In the rows, zero is written as 128.
A single turn carries every row of the set below to another of its rows. Some are shown first; where does it send the rows asked next?
Q_993: [ 81 111 132 139 141 125 123 123 132 137 117 135 125 142 125 160 150 166]
Q_93: [140 128 126 155 143 132 136 136 116 132 103 132 120 141 136 144 154  83]
Q_421: [ 90 126 132 124 165 124 124 126 120  86 135 119 141 131 125 142 130  99]
Q_599: [109 128 120 161 146 110 130 109 125 128  94 123 126 139 130 167 131 148]
Q_549: [102 142 128 129 164 127 127 145 131 133 108 130 120 145 122 154 142  64]
Q_286: [ 77 112 132 141 142 121 118 124 130 131 117 133 126 140 125 161 150 165]
Q_224: [109 131 121  83 144 121 100 133 132 115  94 112 133 137 136 136 150 140]
Q_656: [ 94 116 130 119 160 158 134 153 129 148 139 133 129 150 129 157 152 106]
Q_854: [121 131 127 107 166 155 147 122 132 126 135 128 115 148 116 154 131 111]
Q_947: [109 130 119 160 147 110 128 111 124 128  94 123 123 140 129 170 132 149]
Q_302: [130 102 138 133 141  94 137 111 125 138 129 135 131 131 139 142 145 149]
Q_360: [100 138 131 132 162 128 130 143 132 132 105 131 125 144 127 149 140  63]
Q_951: [121 132 120 152 159  91 103 111 119 130  82 125 126 139 135 145 148 127]
Q_23: [ 87 123 124 118 163 143 115 161 121 135 145 126 124 145 124 166 155 106]
Q_283: [127 112 130 129 146  83 119 120 119 129 136 129 121 128 129 156 151 150]
Q_450: [107 126 127  87 142 122 106 129 133 113  91 114 142 135 142 127 148 137]
Q_367: [113 124 127  84 141 130 115 126 137 123  89 117 139 140 141 126 148 139]
Q_598: [ 99 141 131 132 163 125 126 144 130 130 107 129 123 143 125 151 141  63]
Q_15: [ 98  94 119 106 146 114 144 103 123 130 104 116 114 145 140 114 140 121]
Q_915: [ 97 132 137 107 141 110 150 165 116 126  96 123 126 153 120 126 165 102]
Q_30: [101 132 110 101 134 118 105 159 134 130 148 125 124 147 130 132 147 104]
Q_987: [133 132 121 148 158 107 118 107 124 148  79 131 119 148 133 145 147 132]
Q_850: [ 74 115 131 129 160 135 114 157 120 122 140 125 142 138 133 153 153  99]
Q_633: [ 97 111 104  96 154  98 117 117 114 121 116 107  91 142 122 139 147 126]
Q_696: [ 82 108 137 130 156 151 132 150 127 135 135 132 147 143 139 143 149 100]
Q_957: [130 138 117 146 162  97 105 112 120 140  84 126 114 144 129 153 149 132]
Q_519: [122 105 136 136 143  83 125 116 120 125 131 131 133 125 137 144 147 146]
Q_852: [ 79 110 134 142 141 123 122 122 132 134 116 134 128 140 127 158 149 164]
Q_507: [103 140 131 130 163 131 131 143 133 136 106 131 121 146 125 152 140  65]
Q_815: [136 110 131 126 145  95 132 116 124 142 133 134 117 133 130 154 149 153]
Q_225: [116 130 122  80 144 130 109 130 135 126  93 116 130 142 135 136 150 143]
Q_965: [104 121 119 106 128 131 126 150 141 139 140 133 138 150 140 115 142 102]
Q_191: [125 128 125 153 157 101 116 106 123 138  77 130 130 142 139 137 145 127]
Q_436: [110 129 120 160 146 111 130 110 124 130  93 124 123 141 130 169 131 149]
Q_211: [106 140 120 109 171 131 120 133 120 102 142 118 113 139 110 165 135 109]
Q_874: [ 99 135 134 104 143 109 145 167 115 128  98 122 119 155 116 132 166 104]
Q_923: [131 136 120 154 146 117 116 144 108 117 110 125 115 134 130 154 157  82]
Q_602: [143 136 119 149 146 128 127 142 112 131 109 128 108 140 129 156 157  86]
Q_860: [111 130 112  98 132 131 120 154 140 145 145 131 123 153 131 130 146 107]
Q_528: [100 133 135 104 142 112 150 165 116 130  96 124 121 156 118 129 165 104]
Q_902: [ 95 133 136 107 142 106 145 167 114 124  97 122 123 152 118 129 166 102]
Q_795: [ 81 113 132 139 142 123 119 125 130 135 118 133 124 141 124 162 151 166]
Q_94: [105 118 138 123 161 148 152 116 132 111 127 129 143 140 131 132 126 101]
Q_48: [108 105 109  94 150 118 140 109 123 141 110 115  92 151 127 133 144 129]
Q_787: [130 128 126 160 143 121 126 138 111 117 105 127 127 134 137 142 154  79]
Q_595: [ 85 100 114 109 148  94 122 111 114 110 110 109 114 136 136 121 143 118]
Q_711: [108 129 120 161 147 109 128 110 124 127  93 123 125 139 129 168 132 148]
Q_292: [ 94 123 117 109 130 116 111 154 136 125 142 127 140 144 138 118 144 100]

Q_957 turns into Q_987
Q_211 turns into Q_854
And these:
Q_595 turns into Q_633
Q_598 turns into Q_549
Q_23 turns into Q_656
Q_902 turns into Q_874
Q_93 turns into Q_787
Q_993 turns into Q_852
Q_225 turns into Q_367
Q_30 turns into Q_860
Q_283 turns into Q_815

